In the rows, zero is written as 128.
One turn sends every row of this set to another row. A few are shown first. Where does it send the rows asked after them?
Golu: [120 129 121 113 105 150 130 138  94 134 119 125 160]
Los: [143  74 136 148 102 147 140 166 129 122 106 115 127]
sugo: [125  96 158 126 138 155 146 154 167  88 128 132 136]
Libo: [127 137 158 113 101 130 152 115 120 133 135  98 143]
fak: [140  81 157 119 123 140 122 144 117  90 140 108 130]
sati: [117  92 151 135 110 113 118 162 128  98 155 128 109]
riv: [ 91 104 107 111  94 154 143 139 117 123 148 126 107]
gezis: [100 128 104 160 123 146 142 131 128 129 150 136 135]
Som: [134 126 149 133  87 137 165 134 135 153 117 102 145]
fef: [143  98 172 123 111 151 162 135 166 127 148 135 146]
tudel: [145 117 171 122 102 141 157 132 149 134 143  97 147]
Neliv: [104 104 131 141 101 107 122 160 111 111 134 133 107]
Kada: [147  98 135 134 101 165 143 166 137 146 120 127 164]
fize: [109  85 114 125  90 165 152 158 146 130 148 128 108]
suv: [142 106 156 104 123 159 123 142 124 112 153 120 166]
zat: [107 112 122 146 115 150 159 160 147 118  88 139 130]
dud: [ 99 115 151 138 105 122 143 114 134 116 104 154 116]
lil: [118 108 117 168 125 156 147 146 155 129 159 135 139]
zum: [115 145 125 108 112 157 145 135 100 110 117 120 140]
bet: [107  88 131 105 105 161 138 142 140 108 172 123 111]
levev: [110 118 125 150 137 150 135 127 139 111 175 131 139]
tek: [126 122 164 113 126 143 110 154 157 139 156 142 129]
nete: [118 103 125 128 106 131 128 139  89 110 106 112 124]
ragi: [118 122 131 135  89 140 171 134 134 154 106 142 139]
zokol: [122 125 141 131 107 143 123 165 153 164 126 148 125]
Dos: [116  95 162 149 104 132 150 131 163 120 109 155 118]
zefib: [139 116 129 136 100 174 163 169 142 132 106 124 142]
zusas: [106 145 142 110 118 133 110 143 126 148 135 144 123]
bebe: [143 115 159 107 126 171 144 149 141  94 149 116 146]
vud: [112 134 154 100 115 132 148 103 116 116 142 133 141]
banok: [ 96 131 135 113 135 138 138 130 120  87 116 131 131]
Losu: [110 103 173 129 117 127 136 113 150  99 129 150 119]
nugi: [119  87 138 152  99 117 130 175 137 117 136 133 109]

fize goes to riv
Libo goes to tudel
zat goes to banok
Where do these go?
levev goes to lil
Golu goes to suv
Losu goes to Dos
bebe goes to zefib
ragi goes to vud
fak goes to Los
Neliv goes to sati
tek goes to zokol

One turn sends every row of this set to another row. A few are shown first. Where does it send the rows asked after them?
dupu: [139 151  80 149 142 138 148  86 131 136 101 114 123 112 116 119]
fisil: [101 116 120 109 137  94 134  75  95 146 122 113 129 144 114 146]
nagoz: [115 107 122 141 107 123 112  91 125 151 111 105 145  97 151 120]
luro: [114 133 142 147 143  72 101  83 142 168 141 110 149 145 149 120]
zapom: [132 150 110 162 168  81 143 124 131 140  99 131 128 142 109 102]
der: [109 135  97 139 134 100 116  99 149 123  76 121 110 130 116 145]
meko: [120  99  95 147 133  84 100 114 149 124 112 114 134 127 118  98]
Per: [142 155 104 168 147 100 136 139 130 145 103 121 141 126 110  99]
rarim: [134 155 129 158 151  66 142 106 116 170 148 111 151 128 130 116]
rodu: [127 163 132 145 152  99 116 128 123 168 134 123 168 132 149 124]
Zamo: [140 147  78 155 149 134 147  95 135 135  98 110 123 120 106 115]
Deva: [117 129  85 155 131 111 117  90 132 140 109 101 115 139  73 115]
Nimo: [136 150  82 143 144 140 141  77 135 134  93 108 127 115 118 129]
saz: [122 130  82 117 171 106 132 102 129 111 110 127 146 138 140 127]
zapor: [137 148 134 132 134  77 140  97 109 168 154  96 151 123 138 113]
Nif: [107 128 139 145 138  81  92  77 139 159 140  97 145 146 148 118]
dap: [133 141 135 140 123  88 124  89 119 182 152  96 160 119 133 124]
kalak: [121 130  91 154 139 109 120 110 137 140  96 113 110 144  77 114]
zumi: [112 148 135 112 149 102 120  81 116 157 136 106 155 140 156 149]
Doza: [122 158 136 120 150  98 114 110 120 156 138 114 162 145 163 126]
renu: [121 131  89 156 130 113 112  99 135 142 107 110 110 145  76 108]
fug: [124 133  89 152 125 117 111  91 133 143 104  99 116 139  74 116]
nute: [125 124 123 150 110 112 117  74 112 170 148  92 143 109 139 123]
Bori: [109 141  95 137 138 104 123 109 146 123  79 130 109 130 121 144]
pigot: [102 129  97 137 138 104 119 100 147 126  77 127 111 127 116 143]
pokod: [117 139  93 143 142 110 131 116 147 124  76 127 113 125 118 138]
Pid: [121 154 136 119 152  99 121  87 122 170 140 117 164 140 155 143]
Sizog: [108 137  93 158 141 107 105  72 122 122 140  87 148 154 143 116]
bepeb: [142 112  88 120 136 113 144 104 109 143 126 110 145 110  96 108]
Ritek: [123 134 150 148 163  81 120 105 130 181 127 136 146 137 135 107]
sem: [ 99 124 125 152 135  88  88  72 130 149 141 102 135 155 146 128]
zim: [121 125 152 139 143  78 108  94 134 169 137 114 141 141 147  97]
Memid: [137 148 117 145 162 108 144 132 125 153  91 140 136 130 110 106]
bubi: [128 134 136 135 120  99 124  80 115 175 149  87 154 112 135 125]
sop: [130 148  78 147 143 144 141  84 134 132  98 109 131 112 119 126]
mesi: [108 139 126 113 140 108 125  76 105 154 133 115 143 133 154 160]

sop goes to Deva
mesi goes to nute
fisil goes to nagoz
Where do these go?
dupu goes to renu
Memid goes to Per
rarim goes to Ritek
zim goes to Doza
der goes to Nimo
dap goes to luro
zumi goes to bubi
pokod goes to Zamo
bepeb goes to meko

One turn sends every row of this set to another row. A few are shown first. Where does it send the rows asked after them?
Riz: [143 137 138  65 174  88  71 141 158 117 143 122 122 113 124 124 113 155
 166 133 110 119 137 130  95 135 148 142 118  87 195 153 102 112 141]
zare: [132 139 157 114 165  79  60 166 109 130 122  97 127  90 116 152 114 137
 127 131  65 111 132 135 116  89 125 142 170 112 150 139  77 102 128]
Zipi: [133 134 179 143 158 104  54 168 132 154 118  62 133  91 118 140 122 128
 153 111  86 145  84 117 108 100 140 133 118 108 176 137 112 118 171]
vun: [147 153 125 134 125 114 102 150  93 162 104  68 117  69 112 144 114 134
 126 125  81 112 135 111 101 103 140 148 126 117 158 148 104 110 144]
bem: [127 143 152 116 219  96  87 166 140 163 108 109 137 110 149  94 115 169
 139 146  99 118 116 119 114 139 156 160 127  84 187 128 104 115 103]
dapul: [135 163 148 103 141  95 115 183 135 182 107  80 166  81 132 121 120 198
 148 111  67 139 129 115 141  99 132 168 136 110 140 130 103 116 134]
zedaz: [132 135 156 120 129 105  88 152 139 116 121  87 125  80 139 121 125 182
 148 144  70 112 118 104 116 131 155 145  68  96 147 132 121 118 145]
zam: [130 134 128  98 170 108  84 147 121 151 162  83 125  90 129  98  89 162
 137 132  69 143 139  91 103 127 115 180 156  96 172 129  81 110 136]
kis: [119 150 127 123 152  70  94 196 107 124 133  65 144  84 146 112 143 168
 160 122 104 113 126 109 118 126 161 145 154  76 195 138  94 119 128]
Nit: [125 149 175 116 159  96  78 196 151 137  97 124 146  91 142 125 112 156
 176 133  71 125 151 112 123 103 142 146 132 109 184 181  66 127 154]
tasi: [143 155 151  92 180 109  91 147 121 172 112 114 131 127 107 134 130 157
 172  89  91 125 109 129 118  67 156 139 159 115 190 142 115 109 126]
kela: [140 169 127 129 195 108  84 174 104 156  98 101 121  76 106 129 104 179
 129 141  74 126 138 113  94 101 147 107 132  98 166 154 122 119 159]
diriz: [144 139 189 129 147  89  92 153 138 150 108 108 126 100 130 119 117 234
 138 127 103 135 128 106 115  78 144 147 141 103 156 154  75 117 129]
nuni: [139 140 102 119 134  94  92 158 160 146 117 132 132  97 116 121 136 198
 146 132  60 122 117  99 118 109 145 147 145 104 172 152 135 122 154]
kita: [124 118 134 126 164  73  79 174 139 158 108  60 134  93 119  91 124 162
 132 107  71 156 123 108  97  94 154 192 119  93 197 137 126 118 135]
zik: [152 161 168 109 185  67  90 146 107 137 112 111 137 115 124  95 120 154
 165 144  60 110 150  87 108 118 160 147 127 112 179 139  76 112 161]
vuded: [159 152 163 141 175  95  95 137 114 144 118 108 136 107 147 105 129 163
 137  93  95 134 131 105  98 107 157 169  99  90 176 136  90  86  93]
rapot: [151 117 186  90 165 106  61 181 159 150 107 108 159 126 140 103 125 186
 142 141  89 153 114 108 146 114 138 130 139  78 168 158  98 119 139]
nodo: [125 110 140 108 151  95  95 156  87 159 126  69  87 112 105 112 134 176
 147 141 102 113 147 122 123 111 162 173 129 111 198 159 102 119 140]
det: [140 127 160  72 132  94  91 150 105 172 112  61 157 103 121 119 122 141
 118 115 129 114 135 147 106 107 129 147 129  93 166 162 116 135 135]
vil: [138 148 139 151 160 111 104  99 151 132 110 120 146 100 121  96 114 183
 143 102  98 121 127 100 104  98 142 132 136  97 163 127  95 128 141]
dol: [148 121 157 129 182 102  88 151 150 142 116 124 107 116 146 114 115 184
 175 143  74 128 122 105  98 116 134 139 130 102 194 140  62  79 132]
beno: [160 136 142 115 168  94  93 161 113 145 125  82 140  41 127 116 115 163
 135 137  75 121 127 105 119 148 150 108 133 101 199 116  99 122 135]
dotud: [141  95 127  95 168 109  90 121 103 160 118  61 118 126 120 106 126 153
 131 120 119 102 113 135 110 108 150 142 122  90 182 141 121 123 139]
fopaf: [132 141 152  89 139  92  95 135 134 161 125  89 142 118 140 132 139 168
 132 103  91 158 162 119 110 119  99  92 130 107 184 144 116 115 153]
las: [147 149 154 110 183 104  88 159 126 143 115 128 166 121 123  81 136 134
 139  85  90 139 144 109 155 104 154 151 125  90 175 157 105 126 136]
lekof: [131 112 127  92 142  78  63 182 110 156 110  62 120  88 130 122 132 155
 143 162  88 135 144 125 112 149 149 170 129  91 182 160 106 101 135]
nirum: [118 158 135 139 154 109  87 143 190 145  96  87 131 118 123 133  95 160
 139 123  71 143 134  97 135 119 140 122 115  94 187 137  88 114 141]
lutu: [152 129 154  91 144 136  71 165 117 152 123  65 123 118 132  88 129 186
 139 113  82 108 126 145 103  97 137 140  97  91 210 129  83 139 123]
kilip: [108 121 125  97 157 113  72 171  96 121 132 106 128 104 145  88 149 175
 161 145  95 127 155 134 105  85 141 141 130  88 202 134 113 118 140]
vurad: [113 141 160 115 150 123 105 149 155 154 144 107 117  88  82 107 124 142
 123 113  99 154 130 107  79 115 124 149 128  98 190 157 118 131 155]
Pezul: [123 146 159 113 171  90  62 143 134 138  95  94 137  77 155 152 138 163
 152 113  66 138 136  75  96 114 156 133 117 108 165 184  93 101 127]
nono: [138 135  91 109 153  98  83 160 114 157 115  72 132  84 125 114 114 116
 140 134  78 117 131 117 130 143 142 145 139 107 168 151  98 110 167]
sifo: [102 102 171 116 144  90  74 162 112 140 122 107 127 110  98 102 140 148
 120 115  58 103 114 117 126  99 141 139 127 116 188 168 128 128 129]
tokez: [118 152 135 109 166  84  90 149 134 145 127 102 137  87 128 139 137 166
 164 111  75  96 136 152 123 112 188 155 107  96 161 155  67 137 152]
Pimon: [137 133 149 108 172  68 102 154 153 156 130  85 135 104 126 132 124 175
 106 119 101 126 152 152  77  91 120 178 139  79 156 142  90 131 147]
kases: [127 138 145  92 133 109 102 166 133 184 112  74 131 113 107 125 117 160
 147 133 122 129 138 136 116 109 104 142 163 116 179 160 109 133 177]
tur: [158 170 150 116 121 101  67 142 138 150 104 123 139  92 105 113 110 185
 148 104  85 142 152 112 113  88 106 153 112  92 166 145  73 141 153]
vora: [153 120 179 104 173  92  94 167 109 151 119 124 147  70 128 112 145 180
 153 103 113 126 129 100 126  94 138 170 121  70 206 160 113 127 115]
sezu: [134 157 162 129 147 113  70 150 162 127  93 100 188  87 151 113 113 134
 147 113  86 131 132 106 101 123 148 142 110  79 164 149 107 138 131]
ler: [169 149 160  71 153 113  84 153 126 145 118 101 153 111 135 113  94 163
 141 121  87 125 105 100 125 104 106 131 133 106 155 123 140  93 122]
viso: [126 149 197  82 169 104 100 164 132 152 121  69 123 107 122 127 120 165
 182 112 115 152 135 127 103 109 153 162  96 103 186 128 100 103 118]
lovaf: [126 145 150 106 145 127  60 158 149 153 113 109 154 110 158 111 145 187
 128 120 117 134 101 128 102  84 123 136 127  98 136 143  83 116 118]
Varo: [146 190 165 117 155 115  91 170 129 162 104  53 125 124 133 135 145 180
 134 123  71 143 141 104  87 121 134 126 143  96 163 145 113 125 162]
Zofu: [132 106 175 109 164  93  70 142 113 158 158  74 141 124 153 123 114 173
 135 127  80  97 105 126 123 119 111 147 124  95 154 144  89 136 166]
kig: [129 142 128 103 151  84  89 168 124 164 120  79 138 126 121 123 106 181
 129  74 110 116 130 142 115  88 118 109 106  89 190 167  91 125 125]
lugoz: [143 127 171 114 145 107 115 162 145 135 132 103 158 134 125  92 141 163
 145 127 111 114 110 108 147  70 141 130 133  90 193 123  90 111 153]
Buz: [145 125 133 125 131 123  89 153 133 173  94  63 110  98 116 152 121 167
 143 149 102 135 118 120  81 107 108 137 143 104 168 139 124 103 152]

det goes to dotud
tasi goes to viso
vurad goes to Pimon
Where do these go?
beno goes to kela
Pezul goes to nirum
rapot goes to las

One turn sends every row of this set to another row. A few are shown first. Where does it send the rows asked after them?
J: [118 130 111 141 115 170 131 151 147 153 156  67 142 130 135  93 155 129
 125 149 106 142]
A: [127 130 121 147 119 177 142 154 156 151 162  66 155 124 129 110 158 110
 121 151 120 147]
S: [116 109 149 139 114 143 146 126 163 151 134 128 112  87 127  85 150 124
 107 171 107  95]
H: [132 145 117 123 115 178 128 131 135 139 115 101 101 124 132 125 129 128
 154 104 142 126]
Z: [128 133 133 143 122 183 132 155 147 152 158  62 134 131 123 102 164 126
 111 141 111 147]
N: [109  98 113 159 147 139 149 115 166 165 141 133 147 104  93  91 126  92
 117 132 143 129]
Y: [123 106 157 143 112 148 158 138 171 141 138 124 122  81 125 109 150 103
 109 170 120  97]
R: [130 146 119 123 118 163 140 119 141 150 136 120 133 102 124 113 135 123
 160 126 163 172]
X: [148 152 131 144 144 191 132 103 145 166 131 112 126 125 115 116 141 115
 133 111 160 134]
K: [124 109 174 135 115 152 149 137 161 144 138 124 104  82 115  99 159 121
  98 163 115 110]
G: [ 87 141 138 122 133 160 118 161 136 153 114 109  96 110 109  80 130  86
 155 118 151 103]
V: [ 88 141 141 124 134 151 130 155 145 159 130 121 123  92 103  79 136  75
 161 134 170 137]
M: [120  97 147 151 137 164 145 150 156 136 126 106 100 114  86 126 131  91
 102  99 132 107]
P: [102 147 156 137 155 173 122 144 144 172 127 115 113 109  93  78 143  75
 137 120 166 113]
W: [ 92  95 128 126 119 128 136 145 140 139 129 124  96 100  94  84 129 131
 125 117 119 152]

K goes to S
W goes to N
H goes to R
Where do these go?
V goes to P
A goes to Z

